In the data rows, the value 128 means zero.
Some points, one per row:
128|125|129|104|160|110|119|135|127|108|143|127|119|106|121|134|145|124|158|133|118|130| 97|140|131|119|120|100|121|110|117|124|136
172|119|127|111|164|130|199|104|174| 89|156|112| 63|119|115|132| 53|148|123| 73|141|126|131|187|119|110|184|255|189|108|113|156|140
192|123|129|133|125|145|157|109|161|120|137| 98| 86| 81|146|112| 96|193| 88| 78|148|144|176|145|130|120|201|165|194|122|128|164|178
 67|112|110|106|103|105|102|135| 99|131|118|145|152|152|115|141|159| 99|157|170|121|121|105|125|140|147| 81| 96| 73|130|123| 97| 91
255|138|137|160|155|200|252| 74|234|100|143| 57|  0| 79|180|107|  7|255| 74|  0|181|137|226|176| 85| 63|255|255|255|107|128|233|232
 86|113|103|108|116|109|125|135|121|129|134|150|143|143|104|131|120| 97|145|155|120|125|102|123|126|140| 89|132|101|138|135|116|102
  0|122|102|119| 68| 98| 69|158| 59|166| 90|177|218|221|105|161|193| 28|187|230|101|104| 75| 69|134|166|  0| 26|  0|153|136| 57| 35
204|128|139|145|125|158|161|109|170|129|145|106| 92| 90|165|108| 85|203| 79| 64|156|149|191|138|125|115|220|198|225|127|124|171|181
 33|127|129|123|115| 99| 64|150| 70|140|115|157|185|146| 99|124|182| 63|161|211|111|124| 85| 99|144|153| 42| 19| 32|130|121| 68| 77
234|142|145|160|133|172|175|106|169|120|123| 86| 80| 96|167|109| 87|206| 90| 62|166|150|204|147|108| 93|214|131|197|102|113|174|191
202|129|127|149|141|173|183|122|181|130|131|105| 94|115|163|127| 94|188| 89| 59|144|119|168|135|107|105|212|198|209|128|130|167|170
113|131|125|136| 96|129|102|135|108|150|103|131|152|145|136|129|151|110|129|150|126|129|141|108|129|137|103| 56| 90|138|133|113|119
124|134|123|145| 91|146|118|139|119|153| 97|128|146|154|147|126|143|125|123|132|134|121|143| 83|108|123|111|101|116|157|145|133|120
243|148|137|172| 98|182|171|103|178|144|105| 85| 77|116|182|118| 93|219| 74| 37|153|114|207|112| 92|102|236|197|235|144|142|197|198
 95|141|124|166| 69|151| 84|138| 75|157| 52|116|159|167|140|125|173|103|133|160|123|113|150| 65|113|136| 84| 18| 80|160|148|113|111
214|135|136|139|145|151|190| 91|177|107|148|106| 71|115|153|129| 65|204|108| 61|162|140|175|167|116|113|222|255|226|118|120|173|169
 85|136|125|124|118|124|111|147|119|144|126|154|157|157|116|141|146| 87|145|163|118|119|104|114|124|134| 80|106| 88|143|141|113|105
  9|125|121| 98|104| 71| 51|146| 62|143|128|175|199|157| 83|140|185| 39|172|238|103|131| 61| 93|145|161|  6| 34| 15|143|136| 72| 65
 66|140|131|154|100|143| 86|162| 93|169| 90|148|188|172|147|146|194| 97|135|181|116|122|132| 81|128|147| 71| 31| 66|154|139| 93| 92
237|130|137|156|132|171|170| 90|165|107|108| 70| 64| 88|176|111| 80|217| 79| 29|157|144|211|155|120|108|249|195|237|118|118|183|196
 95|129|127|127|114|123| 86|139| 97|135|105|129|151|133|129|121|164|106|131|150|115|123|117|102|133|135| 96| 69| 94|128|124|109|109
 98|113|127| 75|197| 86|145|135|152|100|191|159|121|105| 83|144|112| 98|164|163|126|152| 74|191|155|139|101|190|112| 98|109|110|104
167|140|144|122|146|121|121|121|135|115|140|115|115| 91|140|120|130|154|114|116|137|146|138|138|138|129|159|147|157|115|122|144|158
 51|125|119|115| 98| 94| 84|149| 86|150|126|175|195|174|113|153|178| 76|159|208|113|122| 79| 99|148|162| 48| 99| 48|152|147| 91| 87
10 more points follow, each with its number after it:
 45|118|117|112| 95|104| 71|148| 76|150|110|157|187|162|117|138|176| 69|140|189| 97|119| 99| 92|142|160| 58| 68| 57|153|142| 95| 84 0
 60|125|123|117|126|110|104|152| 99|139|128|156|167|150| 95|134|151| 62|144|182|104|122| 91|115|141|152| 55| 83| 57|140|136| 92| 83 1
170|106|117| 86|163|102|169|102|180| 93|185|123| 85| 91|134|130| 78|161|121| 77|141|141|128|187|125|106|190|227|200| 97|108|153|157 2
255|138|145|144|145|168|190| 92|193|108|147| 89| 63| 81|181|113| 67|229| 64| 16|158|139|202|162|119| 93|255|223|255|112|130|206|218 3
248|144|146|164|140|181|188|109|190|138|133| 82| 72| 99|165|108| 85|206| 90| 42|159|136|206|153|108| 96|233|155|220|108|118|182|195 4
164|119|118|108|152|126|181|115|180|121|164|129| 93|130|116|142| 80|151|133| 90|141|131|126|174|117|105|161|193|174|107|116|155|147 5
247|125|129|136|166|163|195| 94|194| 99|142| 74| 47| 79|158|111| 61|206| 87| 19|156|145|198|187|115| 89|255|209|249| 90|108|182|199 6
190|129|142|116|195|138|203|109|189| 91|192|125| 71| 97|119|126| 60|173|125| 80|145|144|125|189|124|114|192|255|203|103|117|165|162 7
 39|119|125|123| 97|106| 76|147| 81|151|113|166|196|172|125|145|185| 75|155|198|106|114| 84| 83|133|153| 42| 69| 44|153|136| 84| 71 8
 25|125|115|131| 90|120| 69|168| 71|164| 90|158|198|163|107|133|196| 59|158|214|103|115| 90| 70|146|168| 29| 57| 30|165|149| 79| 67 9
Which of these numbered points is nearest to each point below by angle, seen from the average point of the first points? Its number follows each.
 68|117|120| 89|176| 91|129|138|126|104|164|152|137|134| 83|145|130| 79|181|179|122|136| 68|171|144|138| 81|152| 87|108|109| 93| 86 > 1
124|123|117|111|145|113|156|121|143|109|135|130|102|145| 95|141| 99|109|163|127|126|110| 91|152|118|119|119|192|133|117|121|127|110 > 5
167|133|137|102|173|104|140|105|150| 95|166|125| 96|101|118|134|104|147|146|115|140|152|124|181|136|117|155|178|161| 99|114|142|147 > 2
 81|128|127|127|133|119|119|153|123|147|144|150|147|136|100|121|136| 88|137|155|114|117| 89|113|123|132| 80|102| 85|137|131|102| 97 > 1
140|118|121| 86|175|100|149|110|147| 85|165|135| 94|115|102|134| 93|120|152|116|122|127| 87|174|126|117|137|203|145| 96|111|135|128 > 2
  2|113|115| 99|104| 71| 39|158| 55|141|122|177|212|149| 96|136|201| 39|153|236| 97|130| 65| 91|157|168|  8| 12|  8|143|133| 55| 61 > 0
132|124|143| 74|210| 76|128|122|150| 84|206|144|114| 69| 88|125|110|107|156|143|120|152| 72|193|147|119|131|158|138| 81| 99|118|137 > 2
100|119|126| 97|147| 93| 96|146|123|130|166|150|157|100|115|117|151|103|130|155|112|138| 88|131|144|131|105| 93|100|108|117|101|124 > 1
121|141|137|137|112|123|105|130| 98|126|101|122|142|132|122|138|162|122|143|172|129|135|125|114|138|148| 93|110| 99|159|155|135|130 > 9
Now 10 new points, numbered from 0 again:
 45|131|122|149| 73|125| 75|157| 68|160| 87|151|191|170|133|139|182| 79|128|190|102|115|114| 61|137|160| 44| 32| 41|164|149| 85| 78 0
 69|120|121|129|102|116| 91|144| 84|144|110|146|173|144|115|123|157| 80|127|165|100|106| 91| 80|120|130| 65| 47| 65|148|141| 96| 94 1
 55|132|117|121| 92| 99| 79|135| 77|135|100|155|174|169|117|159|169| 78|159|191|111|118| 98|101|141|154| 53|100| 58|153|147| 97| 80 2
 13|116|114|110|108| 87| 64|161| 66|144|113|166|191|154| 90|139|179| 40|157|217| 95|129| 77| 99|149|162| 19| 37| 17|139|132| 63| 54 3
 39|121|115|112| 99| 98| 91|146| 88|140|115|161|163|167| 98|145|158| 64|144|177| 90| 96| 73| 99|135|151| 44| 84| 50|142|135| 90| 73 4
 98|127|120|126|114|118|103|128|101|130|110|131|149|143|127|137|151|110|133|145|114|120|107|109|127|127| 95| 83| 84|119|123|103|103 5
 90|101|122| 78|192| 82|124|130|137| 93|187|149|127|100| 97|131|125|102|153|144|113|139| 72|172|142|122|106|123|113| 85| 93| 99|107 6
  9|132|129|124| 97| 91| 27|164| 42|157| 92|166|215|170|103|140|224| 33|170|233| 82|106| 64| 61|137|158|  0|  0|  0|158|140| 60| 65 7
232|130|138|135|149|161|197|102|190|108|144| 84| 54| 86|148|112| 70|207| 91| 44|160|141|184|168|121|102|232|219|227|111|123|184|189 8
 90|118|119|119| 96|121| 96|126|100|133|100|121|149|131|134|127|157|118|135|159|134|138|137|111|131|134| 97| 54| 89|131|123|109|108 9
The same question for these:
 63|112|115|103|128|100|106|141|103|127|142|152|162|134| 99|130|142| 84|139|168| 97|116| 77|123|145|151| 84|129| 88|131|130| 99| 95 > 4
 61|124|122|116|109|103|100|133| 90|129|118|162|166|168|102|143|144| 71|157|181|114|120| 92|116|141|152| 58|112| 65|147|136|100| 83 > 4
105|132|132|147|103|128| 84|128| 92|142|102|131|154|138|138|123|159|118|123|152|127|131|142|102|130|128| 99| 37| 92|138|135|113|119 > 9
216|137|145|142|164|152|194|109|181|110|160|115| 75|107|147|131| 71|192|106| 65|153|144|158|170|121|108|200|222|208|108|120|175|177 > 8
 63|116|120|109|119| 94| 85|146| 82|129|125|148|159|137|102|139|170| 80|154|192|112|137| 95|118|145|154| 64| 99| 73|145|131| 96| 95 > 3
 42|119|109|121| 96|102| 68|155| 83|148|113|153|174|140|116|127|178| 86|145|193|111|115| 91| 86|137|151| 61| 69| 59|151|142| 87| 77 > 7
209|136|132|152|127|168|172| 98|163|111|114| 79| 71| 98|161|115| 88|210| 82| 55|154|135|185|131|111|110|219|198|225|130|135|177|186 > 8
135|121|140|106|187|107|154|121|151|104|181|142|116|109|110|138|107|122|149|121|122|132| 94|179|136|121|137|146|131| 87| 97|119|132 > 6
109|133|131|139|115|128| 93|137| 98|143|108|130|155|131|126|114|153|106|123|148|123|127|127| 98|129|130| 99| 31| 90|131|127|112|123 > 9
